Each path is a new rotation, seen through one point. The rows after it are directions, each followed by how far the rotation turns it, in degrees per step (0 if it stays put).
Each turn is a multiple of 5 degrees from 10 to 175, or 0.
Each row of a path follows its step; steps can be skipped.

step 0: [ -3  -7   3  -1  11  10  15  -4 -11  -3   5   4 -17  19   1   1   4  -6
 -12   0 -15  -1 -12  -1  -4  -7   8   8  -8   9  10]
step 1: [  5  10   0  -9  -7   5  18  -8   3  19  -1  -9  -6   1  10   6  10   7
  -9   5   3  14   7  10  -8 -11   0  -3 -10   4 -11]
step 2: [ -2 -17   9  -1  -1   2   2   6   0  13  11 -10  -7  10  11  17 -17   7
   4  -8   7  -2   2 -13  -7  -6  -5  10   6   0  -9]
step 3: [  0   0  -2 -10   7  -1  10  14  14 -11  -3   5  -7  15  14   9 -17  -8
  -4   1  -7   8  -6  18   2   3   5  -6  -5  -5  -8]
step 4: [ 16  -1   0 -15   2   9   0  -5  11   1  16   4  -5  10  -4  -7   2   4
   3  -6 -17  -9  11   9  -7  -7  -5  13  -6  11  -4]
step 5: [-10   1   0  -3  12  -4  11   4  -1  -1  17 -17  -7   0 -12   6  -7  -3
 -11   5   1   7  13   1  -2 -19   9  -7   6  12  -8]
step 6: [  2 -12   1   9  -2  -3  18   9   4   4   7  -6   0   7   7  17  11   5
  -5  -3  -7   1  10  11 -13  22  -4   2   6  10   1]
step 7: [ 11  -8   9  -3   8  -5   1  -4   7   1  16   3 -16   7  13   8   2   8
  -3  15 -15   5 -12  -3  -1 -11   6  -2  -3 -12   6]
step 8: [ 10   4   2 -10   6   6   7  -1  -1   5  -5 -14  -1  30  -5  -4   2   6
 -13  -6   2  10  11  -1  -9  -1   3   2  -6 -13  -8]
step 9: [  6  -9  -4  -1   0  10   7 -13   3   5  11 -13   3  -1   4  11 -17   5
   1 -20  -4   8 -10   6 -12  -7   6  -8   2  13  -4]
step 10: [ -9   2  -5 -12   8  -6  11   9   1  10   0  -5 -18   5   6   9  -8   2
   4   1  -7  -3  -2  16   3   6  14  22   3   1   0]
[ 0  3  1 -1  2  4  3  7  0 -4 -4 -1  4  1  1 -3  0  1 -3  4  4  4 -3  2
 -8  3 -2 -1 -1  3  2] => 140
[-2  2 -3 -2  2  3 -2  1  7 -1  2  1  4 -1 -3 -5 -8  1  3 -4  0 -3  0  5
  0  1  6  4  2  0 -2] => 60

step 0: [-10   9   2 -18   5  12  -6   6  11   7   8  -1   0  -2  -4  -9   9  -1
  -5  -3   2 -11  -9 -16   2 -11   6   6  -3   5  -3]
step 1: [ 12   5  10   3   1   6 -14 -22  -6  -2 -13  14   3  -1   5   0   0  -1
   0   5   0   7  -3  -5  -9  12  -8 -10   2   2  -5]
step 2: [ -3 -11  -6 -15  -9 -12   4   1  -7  15  -2 -15   3   2   2  -8   6  -6
  -4   1   1  -1  13 -15  -9  -6   3   7   1   1   5]
step 3: [ -3   3  -2  10  13   0  -2 -11 -12 -10  15   0  -4   6  -4 -14   1  -2
  17  11   0  -6   1   6   3  11  -5  -8  12  -3  -3]
step 4: [ -3  -1  -4  -7   5   0  10   0   4   6  -2  -6  -2   5   6   9  -7 -13
   3  -1  28   7   2   3   2   0  -3  16 -12   0   2]
step 5: [ -3   4  -1  11  -9   5 -18  15   7   5   7   3   2  -4  -1 -13 -10  10
   8  10   5   3   0   2  -1   4  11 -12   1  -7 -10]
step 6: [ 13  13  -3 -11   5 -12   9   0  16  -3 -23  -4  -1   1   0  -7  -6  -1
   0   4  -3   1  -6   0   3   3  -8   6  -4   8   3]
step 7: [ -2  -9  -4   7  -5   7   7   7  -7  11  -6   4   3  -9  15   0   8  -7
  -3  17  -7 -10  -2   2  -2  -7   4 -13   4 -10  -8]
step 8: [ -4   8  -7 -13  14  -8   0 -14   3  -7   1   0  -3  -3   7  -6  -4   6
   3 -15  -4  -1  16  10   2 -15  -6  -4  -4   0  -3]
step 9: [  8   0   6  -1  -2  23  -9  12  -7  -2   7  -3 -10   8   2   8  -2 -19
   2   7  -3  -9   0  -4  -6  -7  -8   4  -4   6  -6]
step 10: [ -5  11   9  -2  -2  -6 -16 -11 -16   9 -13  -1  -4  -3   2  -3 -11  13
  -3  -4   7   2   3   8   0  -5   7   9   6  -3  11]
[-2 -2  7  0  4 -6  1 -1  7 -3 -3 -1 -2  3  3  0 -2 -6 -3 -3  0  1  2 -1
 -5  0  0  3 -1 -3  3] => 160
[-5 -5 -3  3  6  6  5 -2  1  3  2 -1  0  2  0 -1  0 -3  4 -5 -1  1  2  2
  5 -3 -3 -3  0 -3  2] => 80
[ 1 -5  1  1 -7  5  3 -2  1 -4 -5 -6 -1 -2 -2 -1  2 -4  0 -1  4  3 -1  3
 -3 -2  0  1  2  4 -5] => 145
[-1  5  0  4 -1  6 -3 -1  7  1 -6 -1  5 -2 -1 -1  2  1  3  0 -1  1 -3 -3
  2  1  5  4 -3 -2  4] => 65
